One turn sends every row of this set to another row. A few are shown first. Where does it send the rows asked after them?
N: [ 0.11 -0.34 -2.59 -4.89  0.20  2.05  2.51 -2.70 -1.25 -1.45 -2.86 -2.40
  1.75  3.53 -0.01  1.50 -2.16]
A: [ 1.45 -1.69  0.80 -5.93 -0.55  2.40 -1.22 -1.47 -1.13 -1.27 -2.60 -1.02
  4.09  0.29  1.54  0.24 -1.80]
L: [ 3.11 -0.10  0.72 -5.88 -1.15  1.93  1.01 -0.22 -3.92 -3.84 -5.30 -1.10
 -0.38  0.84  0.94  1.34  2.74]
K: [ 2.36 -1.81  0.94 -5.53 -0.61  2.04  0.79  0.19 -4.96 -2.38 -5.83 -1.97
  1.49  2.25  1.04  1.65  2.26]
E: [ 0.47 -2.69 -0.38 -4.65 -2.32  1.28 -0.51 -2.13 -1.86 -4.83 -0.68 -1.14
 -1.19  1.56  1.35  2.83 -0.36]
P: [ 1.20  1.07 -1.96 -5.70  0.43  1.73 -1.02  1.04 -5.79 -2.32 -3.56  1.06
  1.27  2.08 -1.07  1.12 -0.54]
X: [ 0.85 -2.86  0.62 -5.77 -2.23  1.74 -1.14 -3.57 -2.92 -2.31 -1.02 -1.08
  1.67  0.22  1.58  3.21  0.14]
V: [ 1.20 -0.43 -1.67 -4.41 -1.40  0.66 -2.92 -0.78 -0.07 -3.99 -4.58  0.09
  0.08  1.96 -0.15  1.23 -1.24]
D: [ 1.40  1.26 -0.32 -6.15  0.69  2.86  0.76  0.57 -5.77 -2.04 -1.87  0.88
  2.08  0.72 -0.10  0.96 -0.45]
J: [ 0.71 -3.96 -1.63 -5.71 -2.29  0.45 -2.87 -2.24 -2.69 -2.99 -2.37 -1.59
  0.74  2.11  0.75  1.69 -1.04]
B: [ 1.02  1.19 -2.80 -5.91 -0.31  1.97  2.14 -3.62 -0.57 -1.92 -2.71 -1.39
  0.91  1.63 -0.19  0.99 -1.62]
S: [ 2.91 -1.67  0.21 -6.34 -0.72  1.82  1.02  1.03 -4.02 -3.76 -5.03 -2.21
  0.11  1.93  1.14 -0.65  1.22]
W: [ 0.33  0.82 -2.79 -4.70 -0.26  1.71  1.40 -3.90 -1.39 -1.09 -3.98 -1.30
  1.53  2.77 -0.60  2.96 -0.80]
U: [-0.10 -0.78  1.65 -2.50 -0.66  2.69  0.89 -0.86 -0.76 -3.61 -2.26 -0.47
  1.29  2.22  1.41  3.94 -0.38]
Y: [ 0.59  0.98 -0.81 -4.52  0.70  2.47  1.13  1.71 -5.49 -3.42 -2.14  0.68
  0.39  2.60 -0.41  1.70 -0.51]

V -> A
W -> B
P -> D
Now find these:
L -> S
X -> E

One turn sends every row of this set to another row. A few are shown first. Where does it send the rows asked after them?
rul: [ 1.85  0.76 -2.66 -2.11 -0.25 -2.51 -1.16  1.43  2.74 -1.18 -0.33  2.05]
vopot: [ 3.66  1.30 -4.42  0.35  1.58 -0.77 -2.30  2.01  1.69 -0.54  1.17  0.52]
zuti: [ 2.08  0.55 -0.89  1.63  2.08  1.25 -2.99  2.98  0.57  1.27 -0.43 -0.07]
Rof: [ 1.31  1.63 -0.61 -1.39  0.13  0.78 -1.67  3.90  2.37 -0.59  3.46  1.54]
lanit: [ 2.58  2.02  0.22  0.37 -2.98 -0.96 -1.33  0.90  2.40  1.41 -1.60 -1.04]
ketal: [ 1.03  1.55 -1.12  1.51  2.32  0.67 -2.75  2.84  0.26  1.09 -0.50  0.91]
Tugu: [ 2.01  1.22  0.00  1.49 -2.77  0.41 -0.49  2.45  1.39  0.85 -0.32 -2.30]
nos: [ 0.99  2.06 -1.73 -2.47  0.24 -2.20 -0.45  0.92  3.08 -0.64 -1.90  0.26]
tamaf: [ 2.46  1.66 -2.41 -1.88  0.61 -3.25 -1.75  1.77  2.83 -0.62 -0.06  1.73]
sikem: [ 3.33  2.31 -4.61  0.88  0.83 -1.01 -1.37  1.45  1.23 -0.50  0.82  0.28]
tovu: [ 3.09  2.78 -0.77 -0.38 -1.73  0.08 -0.99  1.83  2.05  0.71 -1.23 -3.54]
Kef: [ 3.30  2.96 -1.65 -1.03  1.86  1.36 -0.08  1.40  0.68  1.92  0.10 -2.01]
totan: [ 2.07  2.45 -0.62 -2.61  0.17 -1.10 -0.91  1.08  3.76 -0.82 -0.47  2.54]
nulor: [ 1.62  1.92  0.51 -0.76 -0.70  2.57 -1.22  3.19  0.52 -1.64  1.72  1.26]
zigen: [ 2.37  2.51  0.22 -0.08 -1.88  1.90 -2.46  3.32  2.82 -0.21  2.69  0.84]
Zovoz: [ 1.72  2.87 -1.10 -0.88 -3.14 -0.10 -1.80  1.14  0.50  0.43 -0.62 -2.46]
nem: [ 2.28  1.20  1.00  0.36  0.63  1.91 -1.82  4.45  1.75 -0.48  1.73  1.09]
bever: [ 3.85  2.08 -2.08 -1.32  2.09  0.86 -0.71  1.05  1.46  1.52 -0.72 -2.35]
dip: [ 1.04  0.76  0.74 -0.44 -0.22  2.35 -2.09  4.17  1.68 -0.40  1.69  1.01]
vav: [ 1.68  1.33 -1.27 -2.44 -0.39 -2.54 -0.96  0.95  0.89 -0.50 -0.17  2.42]
dus: [ 2.59  1.79 -0.94 -1.15 -2.61  0.19 -0.51  1.48  1.74  1.16 -0.79 -3.19]

dus -> rul
bever -> vopot
Now find these:
nem -> tovu
Rof -> Tugu
totan -> zigen
Zovoz -> vav
sikem -> ketal

